In the rows, zero is written as 128.
Each path below is one point turned by a fixed rotation once a step. After each direction that follows a path, write how fast that rotation turns it, in deg/step (0 if it stays still).
Each turn is a multiple of 5 degrees from 10 to 175, or 0.
Each row of a path follows its step; steps can be skipped.
Rotation 1:
step 0: [127 123 140 140 136 132 120 126 118 140 135 137 132 141 125 133 127 134
 123 143 133 115 126 117 123 123 127 120 114 134 118 128 137 123 137 129
 117 130 132 125 120 132 113 119 114 110 126 123 134 126 128 124 129 130
 118 115 139 134]
step 2: [131 118 130 133 142 143 118 121 120 137 122 125 136 127 138 118 131 138
 125 121 130 113 132 117 130 114 128 130 142 112 131 133 122 143 121 131
 131 120 127 137 131 121 133 135 118 129 119 130 127 126 139 113 126 118
 134 118 136 119]
step 4: [133 124 127 124 128 129 125 121 120 124 127 121 113 126 120 131 134 125
 124 129 123 126 138 109 113 125 127 137 133 138 137 133 118 121 122 133
 138 123 108 119 124 123 137 130 122 119 129 131 117 129 125 135 119 131
 107 120 124 112]
step 5: [126 140 129 125 133 124 135 122 140 137 129 125 131 135 123 124 126 116
 128 135 129 135 103 128 114 126 141 112 121 128 143 120 126 122 132 130
 134 132 118 129 121 118 134 128 123 110 136 128 121 124 132 128 126 132
 143 125 133 143]
step 8: [125 133 133 127 126 143 128 122 124 128 123 123 146 133 129 123 133 128
 133 137 122 126 129 124 124 128 130 142 110 115 123 138 149 119 131 129
 140 131 131 137 131 135 117 118 124 136 131 143 126 134 119 122 127 117
 124 134 124 109]
step 12: [122 120 122 114 130 138 116 125 142 135 119 134 142 131 138 125 124 135
 134 140 140 126 128 112 138 116 120 120 123 137 127 134 120 138 127 113
 126 123 126 114 118 122 127 121 124 124 113 118 127 125 131 137 133 124
 115 122 126 117]
step 14: [135 127 137 127 128 134 128 125 118 130 127 123 140 132 135 127 146 115
 135 125 131 122 144 133 134 120 128 130 146 116 144 124 119 123 144 118
 138 128 129 115 122 134 137 136 122 135 126 121 125 122 123 129 115 129
 125 129 114 116]
step 15: [126 126 124 136 121 122 123 129 144 137 116 131 125 123 127 125 136 121
 125 121 117 128 139 125 121 139 143 125 140 128 124 134 124 126 129 125
 131 115 118 138 135 133 144 117 120 113 131 140 121 120 130 118 113 122
 129 124 139 144]
step 19: [118 118 130 124 135 137 128 125 110 126 130 136 121 127 144 119 134 120
 134 122 127 136 140 120 120 137 137 124 129 110 130 117 129 138 124 139
 131 133 135 125 140 140 117 134 120 119 125 120 137 138 133 116 129 111
 128 131 133 122]
step 20: [131 126 121 129 134 144 117 124 135 136 116 127 131 138 126 125 135 122
 133 129 107 130 129 127 143 120 131 129 128 113 133 138 135 135 138 120
 129 131 117 136 124 119 137 134 146 138 133 138 135 131 135 121 138 126
 120 126 143 125]
Directions:
[123 127 125 129 129 129 128 129 128 124 127 126 128 126 129 125 128 129
 129 127 124 124 128 127 129 127 132 133 126 127 130 130 125 127 132 129
 126 127 129 127 129 131 130 126 127 133 128 127 128 127 125 128 125 131
 132 126 132 128]	60
[129 127 129 129 128 129 130 132 126 124 126 125 129 133 127 129 127 132
 129 127 128 131 125 128 131 131 129 128 128 125 128 126 126 122 127 129
 131 129 131 123 132 130 124 127 127 127 129 128 127 127 126 127 129 128
 127 129 127 129]	140
[130 127 127 129 128 128 129 128 134 126 130 125 125 128 128 126 133 130
 126 131 129 126 130 123 127 128 129 128 130 127 125 123 127 127 128 130
 125 127 129 131 130 125 126 132 128 126 130 129 129 130 126 127 129 130
 128 130 130 133]	170
[131 124 130 130 129 125 127 128 125 128 126 130 128 129 126 127 130 123
 130 126 127 130 131 130 127 126 130 126 126 127 132 124 128 128 127 127
 128 130 129 130 129 126 128 127 129 124 126 125 133 125 123 128 125 128
 132 127 130 129]	80
[130 131 135 128 127 128 129 130 130 128 124 127 130 126 127 126 132 128
 128 124 126 126 130 129 129 132 127 133 131 127 129 130 131 127 124 129
 127 125 124 127 130 125 129 128 129 128 129 131 131 127 129 128 127 130
 129 125 128 127]	60
[132 130 123 131 125 131 129 132 127 132 129 127 129 131 126 128 128 128
 128 129 129 130 128 129 128 132 132 127 122 128 127 129 133 126 127 125
 126 126 126 132 126 127 128 126 126 132 128 129 128 126 128 128 128 129
 129 127 130 130]	145
Rotation 2:
step 1: [120 142 147 128 135 142 134 120 130 125 125 127 120 120 134 132 135 124
 138 135 137 123 130 115 128 138 133 144 144 126 120 131 115 141 125 135
 136 129 124 129 115 128 128 120 131 141 117 126 136 135 119 132 120 120
 123 130 131 126]
step 2: [136 136 123 139 118 136 123 120 118 123 128 122 134 117 129 119 131 125
 135 127 146 114 130 144 113 129 139 140 130 144 124 130 137 135 120 138
 121 118 124 134 128 134 123 127 128 136 118 124 138 122 131 138 135 132
 118 135 124 133]
step 3: [132 126 118 128 130 133 141 123 133 135 131 140 136 119 134 127 141 136
 135 128 134 132 124 135 123 131 142 125 140 134 126 125 116 139 119 136
 121 125 132 121 135 139 141 119 136 139 118 131 120 142 122 131 115 135
 113 119 128 116]
step 4: [118 130 129 134 125 139 128 129 133 117 124 140 138 127 128 138 139 135
 134 139 152 124 127 133 129 134 137 132 131 145 142 123 142 129 134 126
 127 115 135 130 125 120 136 118 139 124 141 137 126 134 132 139 132 125
 118 137 132 128]
step 7: [121 138 116 132 133 121 137 141 134 124 141 134 134 126 134 131 126 134
 137 136 136 136 129 131 112 129 135 122 144 126 140 141 121 127 124 120
 130 134 129 119 115 127 133 135 117 122 136 115 144 133 128 131 126 121
 116 113 127 119]
step 8: [131 128 124 129 138 112 130 136 136 122 132 116 132 134 126 137 127 126
 133 123 142 114 128 145 110 126 116 114 141 134 138 128 130 126 133 119
 128 111 131 139 139 138 127 123 121 119 134 135 126 133 139 129 132 125
 130 125 132 131]
step 9: [116 127 143 128 132 122 132 130 152 108 131 120 120 121 133 134 134 139
 138 134 129 124 136 119 126 127 125 122 144 118 129 138 120 130 127 124
 125 131 133 118 130 131 123 135 120 133 127 132 123 143 128 119 122 128
 133 118 141 131]
step 10: [129 136 141 133 117 120 122 122 137 111 131 124 127 123 115 119 131 124
 128 123 141 115 133 130 116 116 132 135 139 133 127 133 130 126 127 124
 128 119 124 129 125 118 122 123 115 115 129 106 130 134 137 118 136 116
 132 135 124 136]
step 19: [128 131 119 137 128 138 134 128 116 126 132 121 136 125 124 131 133 123
 136 121 137 114 144 136 112 124 127 118 146 132 128 142 119 125 109 131
 130 127 139 129 117 137 132 136 126 124 116 133 132 123 124 136 134 133
 114 128 134 135]
step 25: [128 135 127 127 127 130 132 140 137 112 137 122 136 126 128 131 136 137
 145 139 126 119 131 143 117 121 116 127 123 137 145 122 135 131 118 123
 112 113 129 123 133 127 120 117 128 127 136 142 121 129 130 136 119 129
 129 124 127 124]
Directions:
[126 131 128 131 133 129 126 128 130 125 125 129 126 125 132 132 128 127
 132 126 127 128 128 131 130 131 127 126 126 129 129 127 130 125 131 125
 129 130 128 129 131 125 130 124 129 128 128 130 125 128 128 126 126 128
 132 128 131 127]	85
[128 128 124 127 129 126 128 129 130 125 127 131 128 129 125 127 128 132
 126 128 127 127 130 127 127 123 130 129 129 129 128 128 132 130 131 124
 131 126 127 126 130 131 127 128 125 129 128 130 130 127 123 127 129 124
 133 126 129 126]	20
[129 127 128 128 130 127 128 125 132 134 134 128 124 126 130 127 131 127
 127 129 126 125 127 128 129 130 127 130 128 127 129 127 127 126 131 129
 132 130 125 123 129 129 130 127 127 128 127 125 128 131 126 129 127 125
 127 126 127 124]	170
[127 129 131 127 131 126 130 126 127 126 130 132 124 129 132 129 126 129
 129 130 129 129 129 128 126 127 133 129 127 129 127 130 131 128 127 130
 130 130 131 130 127 128 129 130 127 124 129 127 129 127 132 131 130 129
 132 133 125 126]	130
[128 131 127 126 127 123 127 126 124 131 125 127 126 130 130 129 132 126
 128 122 130 128 130 129 129 124 128 124 128 129 123 127 127 127 129 127
 127 127 128 127 130 131 127 127 128 125 130 128 129 130 128 129 125 130
 126 130 128 125]	135
[126 128 133 125 128 128 130 133 128 130 126 125 126 133 132 127 129 130
 127 131 129 125 127 128 129 129 126 129 126 130 129 128 127 130 131 127
 126 126 129 127 128 129 127 129 130 129 126 131 130 130 129 130 126 125
 131 130 130 132]	90
Rotation 3:
step 0: [131 120 129 131 141 130 126 131 135 147 128 127 118 124 122 133 134 130
 133 134 143 130 140 120 109 121 129 124 123 120 121 124 128 119 112 140
 137 137 125 124 132 125 134 141 138 123 114 124 137 132 132 129 129 134
 120 127 127 138]
step 1: [127 126 115 128 111 122 123 125 128 124 125 117 129 129 115 129 125 119
 128 117 120 123 138 133 126 123 132 118 136 130 125 118 145 124 124 118
 123 120 122 121 136 129 110 128 117 142 136 140 136 138 130 126 121 117
 127 124 136 126]
step 4: [136 132 128 136 131 125 116 134 128 136 137 128 121 126 130 140 118 123
 128 121 122 124 138 130 128 125 117 119 133 132 123 139 127 118 122 120
 130 139 110 123 108 146 127 125 125 126 134 121 128 120 136 115 134 120
 134 132 115 123]
step 8: [121 128 126 121 128 126 137 130 128 131 130 114 136 137 120 137 124 143
 129 125 131 122 134 126 123 131 122 116 134 142 132 123 132 140 132 119
 123 140 119 136 138 135 144 121 128 129 132 118 105 129 116 127 130 138
 128 123 128 125]
step 9: [134 132 133 138 132 127 130 136 135 128 130 138 131 124 141 145 114 144
 126 135 119 130 126 134 115 118 125 119 120 107 118 136 119 128 109 132
 133 125 131 127 129 134 122 136 131 127 128 133 131 138 128 119 126 129
 133 136 132 125]
step 12: [138 131 131 132 125 134 126 140 137 121 125 114 136 127 116 132 136 116
 133 120 129 131 133 135 122 127 128 120 122 139 124 136 123 135 130 137
 138 123 124 139 135 132 112 140 135 131 111 138 122 129 114 128 118 124
 128 119 130 137]
step 13: [127 138 125 122 128 124 125 130 115 136 150 125 117 126 128 131 124 135
 114 122 124 116 135 132 116 123 117 131 137 133 118 129 133 129 131 118
 132 126 131 115 127 129 124 120 125 136 122 139 115 123 129 126 134 141
 119 141 122 118]
step 20: [114 148 135 137 138 138 127 130 123 128 128 135 125 148 124 140 129 133
 130 135 120 130 124 133 144 118 135 128 135 125 131 124 122 138 119 127
 129 139 122 132 118 143 130 133 131 131 125 121 129 135 127 127 139 121
 137 135 122 124]
step 21: [128 130 133 133 123 129 124 126 136 122 134 130 128 122 132 124 133 129
 145 121 138 129 139 123 128 127 127 124 126 130 118 138 135 116 104 131
 132 118 122 122 135 126 127 128 139 120 120 115 130 120 114 129 111 137
 126 124 114 136]
step 23: [129 133 138 127 123 119 124 132 135 125 132 123 123 132 126 126 129 138
 138 131 132 126 127 131 127 132 147 119 131 131 130 144 118 141 135 142
 132 128 138 135 125 130 141 117 129 138 129 149 139 128 115 132 131 126
 118 123 129 126]
Directions:
[131 132 125 129 125 131 130 133 128 129 132 126 129 130 128 126 130 126
 127 125 123 131 128 128 128 129 131 131 128 129 127 127 129 128 127 133
 130 127 126 129 128 128 130 127 127 125 129 125 129 126 130 126 127 130
 130 131 131 127]	45
[130 128 124 132 131 125 132 129 125 130 131 130 128 131 126 127 125 128
 126 128 131 130 126 127 131 128 126 125 128 130 131 126 130 128 130 123
 127 125 125 128 127 129 128 130 129 125 126 130 129 127 128 124 129 131
 128 128 128 125]	160
[126 131 127 130 126 128 128 126 127 128 130 126 128 125 127 124 128 127
 130 130 128 127 130 126 133 128 128 127 129 129 124 125 127 126 131 131
 124 129 129 130 126 128 124 131 128 130 125 127 130 129 128 127 122 131
 124 126 132 130]	70
[130 130 128 127 132 130 129 124 128 129 130 127 129 128 129 129 129 127
 128 127 129 125 124 127 127 127 132 126 125 128 129 121 128 127 128 132
 125 129 130 132 128 129 133 130 126 128 129 128 125 129 127 129 130 128
 126 126 125 123]	125
[129 129 131 129 129 132 129 126 128 129 130 124 124 122 127 130 126 126
 127 128 131 133 127 127 128 129 127 129 127 125 131 129 128 133 128 128
 129 130 128 128 127 127 126 129 131 130 128 132 129 129 129 131 130 132
 128 133 130 127]	110
[126 129 128 132 129 127 127 129 127 132 129 130 132 128 134 128 126 128
 131 128 126 127 129 129 125 130 125 130 125 128 126 131 127 130 134 128
 125 131 127 128 130 132 131 129 128 131 130 131 127 129 129 126 129 131
 130 129 128 127]	70
[129 125 126 132 129 125 126 125 128 128 129 126 128 128 126 130 133 130
 133 128 129 131 128 128 126 129 125 128 124 129 130 127 126 130 128 131
 127 127 132 127 128 126 125 127 124 123 127 129 129 127 125 125 128 128
 130 130 127 130]	155
